z_248: [132 153 143 168 165 160 162 142 141 176 143 172 145 172 140 148 167 144
 146 174 134 141 147 136 159 173 187 167 145 163]
z_325: [132 153 143 136 165 160 162 132 141 176 143 172 145 172 140 148 167 144
 146 174 134 141 135 136 159 173 187 167 145 163]
z_276: [150 136 143 168 165 160 162 142 141 176 143 156 145 172 140 148 167 144
 146 174 134 141 147 136 159 173 187 167 145 163]
[141 176 143 156] : z_276
[132 153 143 168 165 160 162 142 141 176 143 172 145 172 140 148 167 144
 146 174 134 141 147 136 159 173 187 167 145 163] : z_248
[135 136 159] : z_325

z_720: [169 119 139 125 145 135 149 136 140]
z_276: [139 119 169 125 145 142 152 158 139]
z_369: [105 122 104 139 116 169 148 130 147]
z_415: [120 133 157 150 127 136 112 124 118]
z_343: [138 110 136 119 138 103 119 152 131]
z_248: [129 134 148  81 115 126 164 120 183]
z_933: [146 162  96 117  87 140 133 117 118]
z_423: [137 132 123 130 143  97  95 110 134]
[139 116] : z_369
[139 116 169] : z_369
[139 119 169 125 145] : z_276
[133 157 150 127 136 112 124] : z_415
[146 162] : z_933
[150 127 136 112 124] : z_415

z_720: [157 141 140 109  99 138 148 137  77 140 119 183  87  87 187 152 115 114
  85 169  66 137 114  94 118 155 153 119 123 131 164 165 111 159 111 158
 104 151  71 110 106 142 101  73  78  80 163 129 117 110 176  88 108 110]
z_415: [154 144 141 113 103 135 142 141  93 120 136 159 104  98 140 129 133 122
  80 145  82 137  86  81 129 143 112 116 109 121 168 152  94 131 147 162
 125 127  87 125 120 133 121 105  93  91 152 132 144 112 163 132 133 103]
z_503: [ 91 119 160 134  95 114 123 111  86 129  70 155 108 122 161 156 115 130
 131 154  90 118 138 151  92 128 171 113 141 146 124 148 112 184  54 139
 114 158 106 136  91 168  89  95  82 132 153 168 109 111 131 103 114 107]
z_933: [ 78 120 186 134  72 104 123 113  60 102  61 156 103 124 129 145 132 136
 101 149  64 116  94 129  84 120 142  93 125 142 144 156  65 188  63 166
 130 147  93 155  83 181  86 103  58 130 164 200 137  97 130 144 140  74]
z_325: [115 134 163 126  93 117 132 131  86 101 109 144 112 117 108 124 143 133
  87 135  82 126  77  97 113 126 107 103 111 125 158 165 111 144 127 164
 138 123  98 147  80 129 101 142  78 106  73 163 155 107 141 161 150  86]
[157 141 140 109  99 138 148 137  77 140 119 183  87  87 187 152 115 114
  85 169  66 137 114  94 118 155 153 119 123 131 164 165 111 159 111 158
 104 151  71 110 106 142 101  73  78  80 163 129 117 110 176  88 108 110] : z_720
[106 142 101  73  78  80 163 129] : z_720
[112 184  54 139 114 158] : z_503
[181  86 103  58 130 164 200 137  97] : z_933
[ 82 137  86  81] : z_415
[112 116 109] : z_415
[140 109  99 138 148 137  77] : z_720

